Turns in one plane each, and the order they were made in; the first pair answered:
turn q999:
[12, 8, -2, 11, -16, 6, -14, -4, -1] => [11, 6, 2, 9, -6, 12, 11, 3, 5]
[30, -6, 26, 1, 9, -20, -19, -8, 0] => [-5, -7, 18, -2, 14, -8, 42, 16, -7]
[23, -7, 3, 6, -1, -3, -31, -13, 6] => [9, -8, 8, 8, 11, 14, 33, 3, 10]
turn q499:
[-14, 5, -27, 2, -16, 11, 8, 5, 2] => [11, 7, -20, 8, -12, 17, -3, -8, 17]
[12, 4, -1, 10, 2, 7, 4, -3, 5] => [13, 2, 7, 5, 3, -1, -6, -3, -2]
[10, 3, -16, 8, -4, 18, -15, -9, 11] => [14, 2, -6, 3, -1, 3, -30, -11, -1]
turn q84:
[18, 0, -7, -5, -8, -3, -35, -14, 12] => [15, 4, -20, -2, -7, 15, -16, -12, 24]
[-8, -8, 26, 1, 12, -11, 12, -3, -5] => [3, -9, 26, 2, 15, -10, 10, -9, 2]
[1, 2, -31, 0, 1, 19, -26, -16, 12] => [-11, 3, -37, -2, -2, 19, -13, -9, 9]
[17, 3, 11, -18, -26, -10, -7, 1, -2] => [22, 5, 6, -15, -21, 2, -4, -3, 10]
Pairs:
(2 to 3 turns a pair)
[-2, 0, -12, 1, 3, 9, 11, 5, 16] => [15, -3, 6, 2, 8, 1, 3, -1, 14]
q84, q999, q999
[-20, -1, -4, -13, -6, -11, 1, 8, -24] => [-5, 2, -16, -7, -15, -3, -24, -4, -8]
q499, q999, q499
[3, 3, 12, 7, 9, -1, -37, -19, -6] => [-13, -4, 30, 0, 17, -12, -4, -5, -24]
q499, q999, q499
[1, 6, 19, 6, 10, 14, 21, 3, -5] => [4, 13, -6, 11, -2, 26, -3, -9, 9]
q999, q499, q499
[-12, -8, 18, -12, 13, -10, 17, 17, -22] => [30, -5, 20, 1, 8, 1, -19, -9, 8]
q499, q999, q999
[22, -2, 11, 7, 5, 16, 17, -9, 25] => [3, 3, -17, 6, -6, 23, 12, -7, 27]
q999, q499
[4, -1, 15, -9, -3, -15, -28, -7, -15] => [14, -4, 25, -6, 5, -14, -24, -11, -6]
q499, q999
[12, 7, -12, 4, -1, 10, -27, -22, 11] => [20, 0, 20, 2, 15, 9, 15, -10, 9]
q499, q999
[-13, 2, -10, -3, -7, -15, -20, 1, -15] => [-1, -5, 20, -6, 12, -14, 11, 3, -12]
q999, q499, q999
[11, 4, -17, 10, -19, -3, -39, -14, -11] => [-17, 5, -33, 11, -19, 20, 18, 8, -5]
q84, q999, q999
[18, 7, 26, -1, 4, -1, 3, 7, 4] => [-20, 12, -4, -7, -7, 2, 12, 19, -7]
q84, q999
[-44, -8, -43, 4, -10, -5, 11, 26, -8] => [-9, -19, 18, -6, 11, -48, -21, 20, -31]
q84, q999, q499
[21, -1, 9, 0, -13, -8, -17, 0, -1] => [11, 1, -9, 5, -17, 14, 9, 6, 16]
q84, q84
[16, 10, -19, 1, -18, 7, -23, -17, 9] => [-15, 9, -31, -3, -19, 14, 15, 1, 1]
q999, q999
[4, -4, -16, -5, -5, -12, -30, -5, -15] => [10, -2, -15, 2, 2, 19, 26, 2, 11]
q999, q999, q499
[25, -2, 11, 9, 4, 11, 1, -7, 18] => [2, 3, -23, 7, -12, 17, -10, -5, 16]
q84, q999, q499
[-22, 5, -21, 2, -6, -8, 12, 14, -4] => [-7, 4, -14, 2, -6, -23, -24, 3, -11]
q999, q499
[13, -6, 25, -4, 10, -12, -10, -4, -12] => [-17, -4, 8, -10, 0, -15, -8, 8, -24]
q999, q999
[11, 3, -9, -10, -10, 17, -18, -1, 3] => [19, 0, 8, -11, 0, 17, 7, 2, 7]
q499, q999
[27, -9, 21, 3, 20, 13, 23, -8, 29] => [-2, -13, 35, -14, 19, -26, 8, 9, -17]
q499, q499
[9, -1, -14, 10, 3, 35, 29, 6, 42] => [3, -14, 35, -6, 24, -10, 40, 22, -1]
q499, q499, q999
[19, 2, 6, 13, 0, 14, 3, -13, 20] => [-17, 7, -25, 10, -16, 9, -6, -4, 5]
q84, q999
[-15, 3, -12, -7, -9, -12, -23, 9, -5] => [-9, 6, -23, 2, -10, 7, -10, 4, 18]
q499, q499
[-3, 11, 1, -7, 4, -13, -31, 7, -20] => [-9, 6, 15, -8, 16, -3, 21, 21, -19]
q999, q499, q499
[-5, 8, -10, -11, -13, 8, -14, -5, -2] => [-5, 3, 7, -17, -3, -8, -7, 1, -14]
q999, q499, q499
[21, -2, -7, 2, -2, 14, -18, -4, 35] => [-8, 2, -27, -1, -12, 15, -12, 8, 28]
q84, q999
[-27, -2, 9, -14, 6, -23, 10, 13, -30] => [-12, 7, -18, -4, -14, -11, -41, -10, -11]
q499, q999
[29, 3, 27, 2, 10, -8, -10, -8, 1] => [-24, 11, -31, -1, -15, 6, -2, 7, 0]
q84, q84, q999
[-13, 6, -20, -9, -19, -26, -25, 1, -18] => [-6, 8, -41, 2, -20, 10, -1, -1, 17]
q499, q499
[-21, -2, 17, -24, 2, -30, 1, 5, -35] => [36, -2, 36, -9, 11, -9, -12, -23, 7]
q999, q84
[-18, -9, -9, 3, -6, 5, 9, 6, -9] => [2, -11, 3, 9, 1, 14, 19, 1, 6]
q999, q999, q84
[8, 14, -2, 11, -3, 11, 30, 16, -10] => [16, 17, -20, 15, -14, 18, 9, 8, 1]
q499, q999, q499
[16, 5, -12, 6, -7, 19, -6, -9, 17] => [9, 1, 10, 1, 7, 16, 25, 4, 10]
q499, q999
[23, 8, 14, 1, -1, 9, -16, -15, 24] => [-17, 13, -22, 0, -14, 19, 8, -1, 15]
q84, q999
[-3, -3, 27, -12, 15, -18, 12, 4, -24] => [-2, -2, 24, -10, 16, -6, 30, 3, -14]
q999, q84, q999
[6, 2, -8, 4, -11, 3, -36, -9, 10] => [9, 1, -8, 11, -3, 23, 9, -4, 31]
q84, q999
[10, 20, -26, 1, -3, 11, -15, -8, 11] => [31, 18, 2, 1, 9, 2, -18, -12, 7]
q999, q499
[-21, 5, -13, 12, 2, -1, 41, 10, -11] => [6, 9, -19, 14, -8, -14, -38, -17, -6]
q999, q84
[13, -2, -12, 10, 1, 5, -20, -9, 7] => [15, -8, 17, 6, 16, -8, 3, -2, -4]
q499, q999, q499
[11, 4, 0, 0, 5, -10, -30, -1, -3] => [21, -2, 17, 2, 14, -8, -14, -1, 2]
q499, q999
[-37, -9, -21, -7, -6, -1, -29, 9, -13] => [-8, -7, -29, 10, -4, 27, -18, -4, 24]
q499, q499
[-4, -4, 20, -7, 11, 2, 38, 11, -8] => [10, 0, 21, -10, 3, -21, -26, -7, -17]
q84, q999, q84
[23, 5, -9, 7, -5, 2, -39, -9, 12] => [-8, 2, -2, 0, 10, 15, 41, 18, 7]
q999, q84
[-12, -1, -30, 0, -10, 13, -8, -7, 10] => [-5, 1, -28, 1, -6, 20, 4, -6, 16]
q999, q84
[8, -4, 20, 9, 17, -1, 20, -2, 21] => [-4, -7, 28, 1, 17, -19, 12, 3, 1]
q499, q499
[-12, 1, -8, -5, -1, -10, -23, 4, -10] => [5, -5, 18, -6, 12, -16, -10, 4, -13]
q999, q499
[-15, 9, -45, 14, -32, 16, 6, 6, -5] => [47, 3, 4, 18, -16, -5, -31, -15, 1]
q84, q999
[-16, 4, 4, -2, -5, -10, -2, 6, -37] => [32, -1, 18, 11, 3, 9, -7, -17, 1]
q999, q84
[-5, 12, -32, 4, -8, 14, -13, 11, 2] => [-9, 9, -22, 0, -8, -3, -27, 12, -14]
q84, q84
[-3, -5, 16, -6, 8, -13, 14, 6, -12] => [3, -3, 6, 2, 8, 7, 28, 2, 9]
q499, q499
[-10, -2, -12, -3, -23, -9, -17, 5, 0] => [8, -11, 23, -3, -5, -9, 19, 10, 4]
q999, q499, q999
[-5, 12, 2, -4, 7, -25, -10, -5, -19] => [-5, 9, 10, -5, 10, -25, 0, -4, -17]
q999, q499, q999
[18, -7, 35, 1, 15, -18, 10, 7, -5] => [-7, -5, 14, 3, 9, -4, 39, 21, -1]
q499, q499
